In the data rows, 128 means zero.
Here are some numbered points:
c(125, 180, 6, 140, 140, 118, 116, 122, 192, 131, 136, 183, 84, 116,
  140, 100, 90, 127) 0
c(54, 112, 198, 155, 111, 57, 143, 111, 171, 114, 90, 59, 36, 125,
  88, 97, 113, 70) 1
c(24, 135, 190, 130, 144, 170, 108, 135, 110, 145, 148, 131, 239, 122,
  138, 140, 105, 117) 2
c(255, 203, 0, 116, 177, 182, 190, 168, 149, 117, 171, 158, 111, 190,
  111, 115, 96, 121) 3
c(45, 90, 47, 91, 110, 103, 97, 149, 136, 135, 131, 57, 106, 134,
  104, 142, 121, 40) 4
c(145, 104, 109, 145, 99, 110, 91, 151, 74, 127, 80, 178, 129, 123,
  121, 141, 116, 78) 5
c(141, 108, 32, 116, 110, 138, 110, 145, 81, 120, 86, 92, 43, 159,
  100, 145, 119, 132) 6
c(230, 122, 87, 110, 140, 74, 108, 107, 70, 131, 112, 174, 80, 72,
  148, 105, 115, 134) 7
c(71, 127, 215, 138, 125, 114, 148, 110, 103, 120, 60, 30, 89, 118,
  78, 116, 112, 63) 8
c(90, 113, 253, 179, 135, 206, 110, 144, 102, 122, 115, 172, 217, 170,
  145, 138, 102, 123) 9
c(255, 154, 168, 138, 154, 149, 155, 146, 119, 148, 75, 255, 152, 225,
  157, 108, 85, 224) 10
c(123, 120, 98, 213, 90, 130, 122, 177, 94, 112, 181, 157, 192, 153,
  104, 136, 154, 148) 11
c(44, 95, 76, 113, 82, 112, 118, 152, 80, 113, 117, 150, 125, 217,
  98, 101, 148, 149) 12
c(0, 121, 165, 181, 90, 117, 113, 140, 107, 127, 134, 26, 129, 155,
  103, 99, 135, 112) 13
c(169, 137, 16, 123, 116, 106, 155, 80, 117, 113, 126, 0, 95, 57,
  85, 89, 137, 157) 14
c(107, 83, 93, 83, 135, 69, 97, 104, 157, 124, 117, 113, 74, 116,
  121, 108, 104, 146) 15
c(0, 101, 143, 240, 98, 158, 111, 140, 75, 130, 140, 173, 46, 133,
  102, 136, 141, 103) 16
c(137, 112, 0, 107, 140, 171, 78, 131, 81, 143, 61, 77, 216, 162,
  136, 142, 111, 169) 17
c(32, 116, 133, 235, 105, 52, 150, 173, 44, 137, 138, 255, 131, 231,
  107, 149, 161, 137) 18
c(113, 105, 182, 80, 121, 116, 114, 108, 125, 107, 73, 0, 95, 132,
  97, 122, 105, 96) 19
c(137, 146, 0, 109, 92, 169, 137, 115, 130, 118, 172, 134, 191, 122,
  80, 128, 111, 91) 20
c(0, 107, 126, 123, 109, 109, 107, 138, 116, 138, 86, 28, 183, 116,
  123, 110, 133, 100) 21
c(255, 197, 145, 162, 176, 255, 127, 179, 165, 140, 123, 255, 111, 183,
  168, 136, 103, 234) 22
c(102, 109, 125, 81, 141, 142, 101, 119, 89, 130, 162, 220, 166, 90,
  142, 134, 99, 144) 23
c(122, 100, 114, 75, 132, 170, 101, 113, 118, 131, 141, 198, 90, 71,
  123, 133, 97, 106) 24
c(212, 142, 178, 111, 122, 133, 189, 85, 220, 151, 212, 142, 252, 65,
  162, 126, 145, 128) 25
c(255, 188, 39, 131, 163, 184, 192, 154, 181, 118, 255, 173, 142, 155,
  103, 87, 97, 95) 26
c(144, 130, 255, 103, 120, 62, 135, 91, 111, 114, 127, 224, 189, 90,
  88, 101, 111, 79) 27
c(168, 131, 191, 149, 133, 193, 114, 115, 104, 108, 96, 224, 195, 119,
  98, 97, 123, 167) 28
c(56, 116, 4, 122, 138, 144, 96, 134, 119, 140, 119, 174, 120, 150,
  153, 126, 98, 132) 29
c(109, 135, 88, 132, 99, 112, 154, 105, 143, 110, 75, 94, 111, 106,
  95, 125, 112, 69) 30
c(39, 73, 115, 110, 104, 41, 125, 144, 96, 115, 57, 158, 108, 190,
  117, 157, 143, 132) 31
c(106, 111, 153, 112, 123, 84, 85, 125, 127, 147, 188, 89, 108, 170,
  126, 109, 109, 100) 32
c(0, 81, 186, 150, 132, 61, 77, 140, 120, 127, 195, 7, 116, 174,
  131, 132, 108, 153) 33
c(218, 147, 0, 100, 128, 165, 138, 131, 121, 106, 119, 255, 112, 0,
  87, 85, 105, 150) 34
c(161, 87, 61, 140, 109, 114, 95, 126, 147, 133, 109, 105, 141, 189,
  126, 115, 115, 70) 35
c(93, 106, 94, 103, 120, 93, 127, 110, 102, 128, 103, 67, 133, 167,
  87, 95, 132, 98) 36
c(92, 115, 29, 104, 91, 148, 142, 108, 159, 125, 90, 67, 75, 86,
  99, 170, 123, 80) 37
c(232, 154, 171, 70, 152, 156, 150, 148, 138, 109, 64, 123, 141, 0,
  82, 122, 107, 126) 38
c(72, 124, 28, 199, 146, 114, 127, 133, 112, 139, 91, 214, 157, 235,
  140, 148, 118, 107) 39
c(83, 163, 124, 171, 124, 56, 119, 173, 89, 150, 115, 154, 97, 171,
  97, 162, 190, 137) 40
c(255, 159, 29, 103, 124, 158, 130, 140, 133, 108, 169, 154, 142, 98,
  116, 105, 79, 158) 41
c(0, 107, 2, 200, 144, 118, 126, 150, 149, 117, 136, 20, 196, 189,
  151, 170, 133, 88) 42
c(77, 114, 170, 160, 114, 138, 115, 135, 130, 147, 164, 97, 143, 107,
  135, 162, 103, 126) 43
c(75, 94, 232, 156, 202, 161, 255, 105, 255, 156, 121, 165, 164, 126,
  255, 255, 255, 112) 44
c(63, 122, 132, 136, 122, 100, 122, 138, 73, 132, 162, 129, 218, 178,
  139, 160, 125, 181) 45
c(103, 104, 99, 146, 119, 102, 114, 128, 107, 124, 107, 0, 116, 145,
  119, 125, 119, 80) 46
c(134, 164, 255, 119, 122, 144, 172, 113, 133, 151, 70, 88, 234, 109,
  137, 103, 131, 115) 47
c(67, 154, 255, 141, 134, 176, 159, 99, 129, 112, 41, 0, 162, 52,
  116, 122, 123, 69) 48
c(54, 67, 127, 146, 116, 85, 128, 121, 104, 140, 212, 6, 44, 145,
  95, 83, 138, 139) 49
c(223, 114, 149, 95, 177, 193, 135, 142, 109, 126, 147, 183, 108, 89,
  135, 129, 113, 187) 50
c(126, 171, 80, 118, 116, 182, 186, 108, 194, 131, 218, 0, 214, 106,
  157, 130, 138, 110) 51
c(49, 106, 192, 77, 131, 183, 108, 110, 134, 125, 117, 69, 152, 185,
  135, 81, 118, 124) 52
c(220, 146, 133, 196, 79, 89, 230, 123, 190, 138, 168, 166, 222, 210,
  228, 230, 218, 102) 53
c(97, 148, 149, 94, 106, 142, 108, 80, 119, 132, 83, 77, 39, 50,
  127, 86, 97, 129) 54
c(138, 95, 72, 74, 109, 146, 94, 136, 84, 132, 0, 113, 162, 150,
  120, 108, 116, 88) 55
c(112, 106, 176, 101, 128, 193, 122, 108, 136, 124, 123, 0, 60, 125,
  110, 91, 105, 69) 56
New points follow, each followed by the numbers of its five nearest points above by angle, nearest first.
c(83, 110, 100, 129, 137, 176, 101, 111, 126, 126, 202, 103, 19, 183,
  113, 76, 109, 135) 49 32 56 16 6
c(102, 177, 8, 149, 112, 77, 157, 115, 183, 116, 31, 143, 156, 116,
  152, 129, 168, 184) 0 29 39 17 30
c(106, 120, 77, 120, 145, 90, 109, 106, 75, 101, 84, 72, 158, 142,
  99, 100, 98, 78) 36 46 55 30 4
c(178, 103, 44, 124, 104, 105, 104, 113, 131, 125, 68, 43, 158, 82,
  104, 132, 132, 117) 14 17 37 46 30
c(91, 94, 123, 170, 133, 84, 95, 113, 112, 138, 75, 49, 196, 145,
  138, 105, 110, 98) 21 46 36 42 13
c(192, 147, 214, 153, 148, 77, 136, 122, 147, 111, 122, 207, 63, 93,
  94, 95, 107, 133) 27 7 38 10 50
c(105, 117, 31, 119, 108, 99, 90, 131, 62, 142, 125, 68, 64, 135,
  86, 121, 159, 111) 6 4 36 46 14
c(48, 91, 109, 116, 138, 146, 100, 127, 141, 143, 86, 67, 107, 163,
  134, 127, 118, 129) 21 52 4 13 46
c(54, 128, 43, 161, 141, 82, 118, 109, 159, 124, 154, 80, 88, 143,
  142, 143, 93, 134) 42 4 29 49 15
c(255, 137, 82, 110, 119, 167, 113, 133, 98, 188, 126, 117, 201, 125,
  135, 128, 86, 151) 41 17 3 50 10
c(39, 126, 70, 132, 82, 146, 107, 147, 121, 126, 141, 115, 133, 193,
  87, 111, 153, 146) 12 42 13 29 36
c(174, 167, 53, 125, 124, 184, 135, 136, 81, 168, 154, 255, 143, 141,
  167, 131, 79, 200) 22 10 41 34 23
c(124, 124, 97, 91, 118, 107, 128, 119, 112, 145, 47, 103, 52, 139,
  92, 101, 103, 67) 30 6 55 36 37
c(85, 158, 112, 123, 138, 139, 129, 126, 154, 112, 105, 93, 142, 67,
  83, 116, 112, 54) 30 48 37 4 8
c(153, 129, 122, 116, 131, 83, 127, 117, 145, 100, 140, 181, 123, 126,
  74, 100, 112, 80) 27 34 26 7 5
c(152, 103, 116, 103, 126, 79, 85, 111, 145, 128, 195, 19, 112, 28,
  128, 129, 106, 122) 14 49 46 15 19
c(121, 95, 59, 123, 131, 153, 123, 137, 128, 126, 120, 4, 142, 138,
  131, 126, 115, 97) 46 42 4 14 36
c(178, 166, 134, 165, 80, 117, 152, 107, 150, 131, 160, 0, 69, 81,
  162, 205, 143, 149) 14 51 46 37 56
c(72, 108, 158, 170, 147, 144, 86, 116, 169, 118, 100, 123, 99, 95,
  133, 132, 112, 76) 1 16 48 8 43
c(49, 99, 114, 55, 103, 26, 105, 133, 121, 126, 142, 6, 120, 114,
  137, 138, 112, 148) 33 21 49 46 4
c(107, 83, 81, 147, 115, 99, 145, 107, 122, 135, 103, 200, 102, 176,
  99, 112, 139, 62) 39 18 31 5 35
c(110, 119, 71, 148, 116, 120, 92, 142, 93, 146, 110, 188, 131, 190,
  101, 154, 169, 70) 39 5 18 12 40
c(198, 127, 190, 87, 87, 111, 193, 112, 191, 139, 93, 176, 170, 141,
  194, 165, 187, 140) 53 44 25 47 10
c(25, 121, 56, 155, 144, 133, 116, 135, 124, 141, 163, 201, 132, 130,
  161, 176, 98, 175) 29 39 23 18 45
c(107, 157, 108, 95, 115, 145, 199, 95, 155, 131, 172, 231, 236, 116,
  164, 125, 142, 163) 25 23 53 28 45
c(92, 158, 115, 103, 100, 72, 132, 83, 148, 107, 51, 107, 102, 112,
  80, 128, 124, 101) 30 1 8 37 36
c(255, 188, 65, 182, 114, 81, 255, 137, 242, 154, 134, 233, 170, 79,
  255, 255, 255, 115) 53 44 25 26 3
c(255, 199, 236, 176, 109, 64, 230, 123, 236, 165, 158, 238, 177, 96,
  255, 255, 233, 99) 53 44 25 27 22
c(189, 146, 255, 127, 124, 153, 166, 110, 153, 111, 40, 110, 183, 79,
  120, 135, 140, 107) 47 48 38 27 28
c(0, 95, 126, 119, 71, 90, 135, 145, 101, 110, 0, 0, 95, 124,
  78, 106, 150, 174) 21 13 8 19 36
c(178, 113, 52, 72, 99, 93, 152, 101, 106, 126, 77, 81, 106, 76,
  84, 85, 113, 127) 14 30 37 7 6
c(136, 135, 126, 111, 83, 42, 157, 82, 162, 126, 104, 231, 101, 73,
  147, 136, 135, 30) 27 5 30 7 24
c(104, 113, 75, 122, 95, 127, 134, 103, 120, 136, 160, 106, 75, 126,
  121, 133, 129, 54) 4 37 30 46 49
c(185, 162, 137, 137, 125, 143, 173, 102, 168, 116, 113, 29, 133, 106,
  127, 134, 114, 118) 51 14 48 56 19
c(85, 119, 84, 138, 142, 128, 102, 125, 133, 109, 183, 67, 117, 147,
  133, 152, 122, 138) 42 33 49 4 46
c(255, 182, 194, 130, 173, 155, 140, 172, 147, 124, 146, 147, 104, 184,
  157, 123, 128, 181) 22 10 50 3 26
c(255, 211, 117, 171, 172, 223, 133, 172, 161, 145, 152, 255, 144, 140,
  154, 116, 108, 154) 22 10 26 3 50
c(154, 116, 44, 112, 142, 93, 122, 115, 111, 116, 181, 0, 121, 148,
  84, 79, 111, 168) 14 49 46 36 6
c(95, 102, 128, 94, 130, 182, 94, 119, 130, 131, 132, 22, 60, 141,
  133, 139, 89, 119) 56 19 46 49 54
c(173, 131, 224, 141, 131, 152, 141, 112, 130, 118, 42, 237, 196, 47,
  146, 164, 149, 186) 28 27 38 47 10
c(31, 111, 134, 177, 102, 52, 126, 163, 96, 118, 179, 254, 142, 209,
  107, 118, 154, 155) 18 12 40 39 31
c(144, 107, 171, 119, 131, 89, 112, 116, 96, 141, 159, 74, 131, 161,
  129, 118, 117, 98) 32 33 19 46 49
c(37, 124, 139, 127, 131, 133, 131, 156, 105, 142, 161, 206, 145, 150,
  138, 141, 128, 85) 18 2 16 23 39
c(255, 176, 55, 169, 156, 197, 153, 168, 194, 146, 150, 255, 145, 146,
  135, 118, 106, 223) 22 10 3 41 26
c(255, 204, 71, 107, 158, 151, 203, 165, 158, 106, 130, 84, 104, 180,
  103, 139, 101, 127) 3 26 41 22 10
c(94, 125, 177, 91, 134, 146, 70, 120, 146, 106, 170, 206, 174, 94,
  132, 142, 110, 163) 23 2 28 24 27
c(133, 170, 114, 162, 111, 177, 183, 86, 136, 146, 139, 59, 173, 47,
  167, 138, 162, 127) 51 25 48 14 47
c(234, 125, 158, 47, 138, 109, 135, 115, 113, 106, 51, 187, 161, 62,
  104, 92, 110, 110) 38 7 27 34 50
c(21, 86, 140, 142, 136, 98, 87, 118, 100, 124, 194, 238, 69, 141,
  148, 124, 102, 139) 16 18 23 24 29
c(142, 124, 95, 101, 145, 52, 109, 92, 166, 117, 133, 61, 99, 96,
  134, 80, 124, 188) 15 14 49 54 19
c(173, 168, 52, 203, 110, 170, 176, 89, 188, 115, 106, 157, 167, 77,
  163, 128, 169, 202) 34 41 22 0 53
c(0, 135, 130, 158, 90, 133, 104, 138, 113, 126, 164, 240, 99, 207,
  102, 148, 148, 142) 18 16 12 39 40
c(0, 132, 178, 170, 130, 111, 116, 140, 126, 137, 196, 120, 157, 174,
  147, 137, 118, 146) 33 43 2 45 13
c(246, 142, 100, 138, 131, 162, 116, 124, 90, 146, 98, 136, 169, 82,
  140, 103, 112, 136) 41 7 38 34 50
c(0, 99, 209, 132, 137, 109, 95, 119, 96, 124, 98, 146, 252, 131,
  140, 150, 117, 126) 2 45 9 21 43
c(28, 102, 255, 77, 119, 108, 138, 116, 108, 99, 141, 180, 112, 71,
  81, 98, 110, 86) 27 1 8 2 48
